The rows of X fall into a few groups, which share some directions, and each row is roughly a mix of its group's hidden directions.
X:
8 -5 -19 -9 -20 -22 -3 16 5 -2

-9 -6 10 -10 9 -6 -4 -33 -12 -1

-8 0 19 4 24 1 -8 14 -1 21

4 1 -14 -14 -9 0 -21 20 -18 -1

-11 -3 -12 -5 -2 23 -4 -19 2 21

2 6 30 5 -6 -3 -4 4 -1 26

-27 7 -12 7 -3 0 15 15 2 16

-22 -12 -11 -12 24 -8 -2 10 -7 1

-22 -12 -24 -5 11 -4 8 9 5 14

12 -2 0 28 -19 -5 13 6 -2 13

-28 -10 5 -4 -7 7 -3 10 -11 -21

18 0 12 21 -8 -3 4 -7 -20 -17

-14 -1 -5 -24 16 14 3 -18 -5 -6

-8 5 13 4 1 14 11 -5 32 9

-17 20 15 -7 -12 14 10 -11 -9 -10

-22 -12 1 11 -2 9 4 7 28 4

1 -32 3 1 -1 10 -8 13 -8 -16

-12 -1 19 -5 2 -18 -28 -4 -3 -2

-2 12 -11 6 3 10 26 -4 24 0

-10 6 11 -17 27 3 18 -6 0 7

-10 11 0 -4 5 -14 19 -2 13 27

-12 29 3 -11 14 -10 14 -2 -3 -9

15 15 2 4 20 6 15 5 8 -22

-6 17 18 -9 1 -8 20 -3 -18 11

10 -3 7 9 7 22 -10 -9 20 -19

-12 3 1 -12 -13 9 8 1 -29 16

12 -2 -6 -34 -6 -3 -4 -11 -5 -11

7 16 19 23 -10 13 9 9 -7 4

-10 -17 -15 -12 6 4 7 -22 16 -9

26 4 -6 21 -4 -7 -15 12 -8 -3

-6 -23 12 -8 8 -2 13 -26 5 2

-9 1 16 -10 -19 13 18 -18 -4 -7

6 -1 6 8 13 -33 -16 -4 8 -4

-12 -11 1 14 -10 -4 30 1 15 5

16 -7 6 33 -7 13 -1 5 -7 -2

12 6 -6 -2 -27 -8 20 -3 13 -11

3 -3 20 -2 -3 11 -24 -20 -6 -12

13 29 15 3 -18 3 -5 -6 -3 -6

9 12 31 -6 8 10 -3 9 -1 -14

-6 -22 -24 -13 5 1 -10 -17 -5 0

3 4 -11 7 -9 -3 14 10 27 20

-4 6 10 -35 -12 -5 0 -6 -11 -3

9 -1 -10 1 -20 2 -32 0 -5 -8

-30 -15 2 2 16 14 3 -2 -9 1

3 3 3 -4 11 -22 5 32 -3 0

3 -2 -10 -15 -12 24 -14 16 -14 3

-5 3 -9 13 18 7 -7 32 0 -4

8 5 -13 -14 -20 -13 18 14 11 -1

10 -6 -3 24 13 -1 -28 5 -5 2

19 8 -12 -17 -4 8 19 2 -20 5

13 -6 6 15 4 23 -4 -16 9 18

0 27 -12 0 -13 -4 -3 -24 -5 7

16 25 10 15 -2 -7 14 -10 -7 -10

17 -8 6 1 -9 -9 2 -33 7 2

2 -5 -6 24 -12 3 29 3 -5 6

-16 -13 -19 -3 12 24 8 -1 11 2

-13 -16 -5 -4 -8 -2 -23 18 10 15

-11 -2 19 -16 1 4 19 -24 1 -5

12 -14 4 18 -2 -10 11 24 -8 -11

13 -18 -7 3 19 0 1 13 11 -22

-6 -23 -20 15 -5 -11 -6 12 -14 -2

16 6 -2 -9 -5 23 2 17 16 -14

-5 -4 -7 -22 -1 -16 16 0 21 14

21 20 8 -8 -6 -7 -2 0 -21 -14

-15 6 8 -25 1 -6 17 -4 -17 -13

9 -20 -12 -3 4 21 14 -11 -2 17

10 0 -7 -14 -1 3 -30 1 -20 -6

5 -24 0 -16 18 6 2 3 -7 -20

-20 -19 -14 -17 6 -5 0 -5 -19 0

8 15 10 -28 -9 -6 12 10 9 -10

-3 -11 -24 -8 6 -11 -9 -22 -5 14

-24 1 -10 -7 21 -2 8 16 2 14

-1 -18 -6 -5 4 13 -13 -26 9 -14

-29 -10 7 16 -3 -11 -9 -2 14 4

4 0 15 16 -28 11 12 -4 -3 -12

-16 -13 -5 3 3 23 -25 4 -4 -6

2 9 1 -33 9 -2 -15 4 -15 0

14 4 16 2 -18 -4 -24 5 8 -16

-22 6 12 14 -10 16 14 -14 -4 -7

-2 2 12 27 5 3 10 22 13 -7

-8 -17 0 -10 19 6 -6 15 -22 -12

6 22 2 17 -12 -4 -4 0 27 -1

-1 8 5 -5 23 -13 -2 -4 7 28

-28 -18 -10 -9 13 -4 11 1 7 8

-15 3 -2 21 13 10 4 20 -3 17

9 5 -2 19 6 20 -7 8 19 -18

21 18 -7 -15 -2 -23 9 -5 -6 4

-22 -11 10 -8 -12 24 -3 -13 2 -6

19 3 -11 -10 20 23 9 2 4 -7

-2 -15 2 -28 -11 1 2 18 -10 -10

2 -17 -10 13 -18 -3 17 7 15 16

2 14 26 20 -7 2 -5 4 -16 6

16 22 -5 8 15 13 -3 12 11 15

-14 -21 -4 -1 8 4 5 -1 -30 -5

-16 -18 -15 -4 13 3 -25 6 -7 1

-4 -7 -8 -25 -4 3 0 -27 -9 11

-17 9 4 20 -4 5 25 4 13 1

9 -15 -20 -3 -9 1 -19 -16 -9 13

-15 -1 -5 -21 12 -19 16 4 -16 -6

-13 -14 -18 2 -2 0 -20 4 22 10

-23 -3 -7 -2 -14 -11 3 8 27 0

-11 -17 -20 2 10 22 -14 -1 -7 7

19 6 31 2 2 8 -11 2 -1 -12

-8 -9 4 -7 -6 -27 -19 -18 -8 0

4 -2 -19 1 1 -12 -11 31 9 4

-7 -15 -10 21 -21 8 5 5 15 11

7 -12 -17 -5 7 -17 13 17 17 9

1 19 9 15 -17 -17 16 -12 -6 -7

-15 6 -8 4 -7 10 26 -21 7 -3

-18 -11 8 10 -19 -1 21 1 4 17

-22 -6 3 -6 -10 2 -5 -22 -21 -5

4 2 2 3 17 -4 -24 23 16 -5

20 -11 -5 11 -4 4 24 -3 19 -7

-25 4 13 -7 8 4 0 11 -10 22

-18 -24 -10 -1 -14 11 -14 -7 -9 -4

19 12 -14 10 -3 -3 -18 23 -1 -6

15 7 -9 -28 -2 -15 11 1 -14 2

14 -8 9 15 -4 -19 5 22 -4 -16

3 -3 -11 -13 18 31 3 4 8 -6

11 -10 -14 2 -12 -20 9 12 14 19

-2 3 7 6 9 -23 -26 13 -9 8

-1 5 -14 6 2 -23 -5 23 19 -1

-27 6 -8 -4 -13 5 11 -19 5 11

18 -2 23 10 -2 5 -3 -23 4 -12

-4 3 1 21 -11 23 -18 -14 -4 -7

-2 14 23 10 9 17 -6 14 12 -12

11 -5 -4 31 -16 7 -14 3 -4 -8

1 -26 -6 15 -6 14 -4 10 -16 11

-27 -4 -7 -9 14 9 10 7 0 -20

-9 2 21 2 -10 -13 -26 -2 -15 4

-16 -27 -21 -2 -7 -8 1 -4 -10 5

14 -8 4 11 -18 -21 22 -2 -2 5
Each list below has two rows that fit no group; the rest each fit one group, if only roughly. Name those rows in the order they come.
  Q_120: 23 -12 11 4 8 -1 8 -8 -15 -22
  Q_661: -10 -1 23 -8 -19 -10 -6 -19 3 -11
  Q_465: 12 -1 -12 -9 -9 -3 4 15 27 -17
  Q_690: -10 15 3 -2 -33 9 5 -2 -11 -3
  Q_174: 0 -1 1 -19 20 7 19 -18 11 -10
  Q_861: 1 -13 -23 2 -2 -1 2 15 12 25
  Q_620: -8 -10 -11 -5 -4 1 15 11 4 32
  Q_742: 12 -3 -13 -20 19 -18 -5 -11 6 11
  Q_689: -22 -3 10 5 20 11 14 -17 4 -6
  Q_717: -15 -5 -11 -24 11 6 1 -7 22 3
  Q_297: -8 -32 -2 -9 -14 8 -3 10 -12 -4
  Q_714: 10 6 1 7 -7 3 -23 -29 -9 -4
  Q_253: -9 -19 -6 6 6 -13 12 7 -20 19
  Q_639: -12 0 -1 -14 -21 3 6 -17 24 6
  Q_35: 27 20 9 2 10 -5 18 0 -5 -4
 -> Q_861, Q_253
  Q_100: -6 -21 -9 -8 -11 20 -12 -16 -4 11
  Q_767: 4 -2 -1 8 -8 -20 13 17 25 2
  Q_807: 8 13 7 5 -6 8 -16 -16 -24 15
  Q_592: -16 21 15 8 2 5 20 1 -15 -5
  Q_126: 13 -10 17 -13 23 -5 -8 16 8 -4
  Q_562: -22 -3 -27 -7 -10 -5 11 9 -6 2
  Q_441: -13 -17 -3 11 -13 19 -17 5 17 0
  Q_175: 8 10 -3 -12 -14 -14 -6 5 -23 -19
  Q_255: 2 7 -10 6 -2 24 -5 -7 28 5
  Q_27: 6 -9 -10 -4 14 -14 5 -7 -31 5
  Q_349: 12 -17 -3 -3 -1 10 17 -28 -3 -9
  Q_69: 21 -8 -15 -13 12 -7 -16 -4 9 -15
  Q_469: -19 -22 -2 10 -12 -12 -3 1 17 14
  Q_811: 13 15 10 13 -7 3 -16 -20 -18 3
 -> Q_592, Q_469
  Q_439: 0 -3 -11 -19 1 5 5 -10 17 28
  Q_170: -13 6 -2 -22 6 -26 6 15 5 3
  Q_486: 4 4 5 15 8 -5 -6 24 -19 -19
  Q_543: 7 -11 -6 17 -3 19 18 -9 5 -20
  Q_848: -5 3 -1 -2 23 18 1 -4 -25 -13
  Q_113: -3 -6 -20 13 -16 2 -4 22 -14 12
  Q_901: 18 11 -19 13 -10 5 -6 -2 21 11
  Q_145: 12 0 -10 12 -17 -3 -2 -12 -16 -24
  Q_709: -6 7 -5 -8 5 22 -4 -26 14 -11
  Q_124: 19 8 14 12 11 1 9 4 19 -19
 -> Q_901, Q_145
  Q_567: 17 16 14 0 25 1 -10 7 -13 -5
  Q_884: -5 3 -1 13 -24 18 19 -2 9 13
  Q_463: -12 2 9 -8 3 -27 -12 22 0 -5
  Q_812: -15 16 28 -13 4 1 11 10 -4 5
  Q_773: 6 -2 -15 -15 1 2 -31 -10 4 11
  Q_849: 3 -4 -22 19 -1 10 -20 5 -11 -13
  Q_102: -19 -15 -5 13 -2 -11 5 -14 23 -9
  Q_541: 6 5 11 -15 -11 20 -7 -26 3 5
  Q_523: -1 0 15 -2 13 1 -22 -20 -11 18
  Q_918: -22 18 4 6 10 7 -9 11 -20 -8
  Q_45: -14 14 13 -4 -13 14 -16 -19 -1 10
  Q_223: 11 -11 -20 -10 10 -6 -13 -13 -16 15
 -> Q_884, Q_45
  Q_331: 3 -24 -8 2 6 -2 -17 -2 15 22
  Q_163: 0 20 -11 4 -5 -9 17 26 -3 -10
  Q_248: -17 -2 -9 16 28 1 -6 1 4 14
  Q_143: -8 8 16 10 -1 30 13 -12 -3 2
  Q_78: 7 -9 -2 24 11 -3 -6 22 -18 -5
  Q_358: 1 -4 -18 13 -8 -11 1 -23 8 20
  Q_354: 1 -10 -5 25 -7 2 14 11 7 -23
  Q_790: 14 -10 5 0 -7 -13 25 11 20 -2
  Q_867: -20 -9 -16 -10 8 -22 -2 18 3 -3
  Q_323: 13 10 2 10 -4 2 -24 17 4 21
  Q_394: -5 -17 -2 -3 -18 9 -20 -21 9 -5
  Q_92: 9 12 23 1 -24 -3 -1 -8 -4 17
 -> Q_331, Q_163
  Q_891: -11 -1 19 -25 18 8 4 -8 -9 -6
  Q_336: -6 5 10 1 9 0 -20 8 -9 -30
  Q_381: 13 4 -16 -17 -4 -25 0 3 4 17
  Q_786: 8 20 13 12 -8 -4 -6 -11 -26 -5
  Q_305: 9 -1 -14 -21 7 -13 6 -18 -14 14
  Q_644: 0 25 9 -7 7 -9 3 14 24 -3
  Q_998: -14 -16 -3 -19 0 2 -14 -14 16 -13
  Q_501: -9 -3 -8 9 -17 -6 11 7 3 31
  Q_778: -9 -13 -26 2 13 -21 1 7 1 9
  Q_423: 8 -11 -11 -11 -22 15 -3 -4 16 -17
  Q_614: 5 23 -9 5 -8 14 13 24 4 -6
  Q_141: -18 -3 9 -2 0 17 -21 -19 -2 14
 -> Q_614, Q_141
  Q_619: 17 0 -20 7 19 -1 -1 23 7 2
  Q_771: 14 14 -4 -4 0 -9 15 -1 6 30
  Q_18: 5 6 -18 -8 -2 9 11 31 -1 9
  Q_923: -20 29 0 -2 11 12 -9 6 -5 4
  Q_663: -1 26 9 -1 19 -4 0 7 -17 -16
  Q_425: -19 6 0 -1 4 22 25 6 -5 12
  Q_671: -3 -9 0 8 -9 -22 13 23 11 -12
  Q_632: -8 -27 -16 11 0 -21 8 3 -1 -3
  Q_398: 7 11 -1 -17 -8 -1 6 -22 20 16
  Q_650: 8 -4 18 17 16 -16 -4 16 4 -14
  Q_509: 12 -11 -22 -19 -16 2 -15 -5 1 -8
  Q_763: 14 -15 2 18 -10 6 -20 14 15 -1
 -> Q_632, Q_650
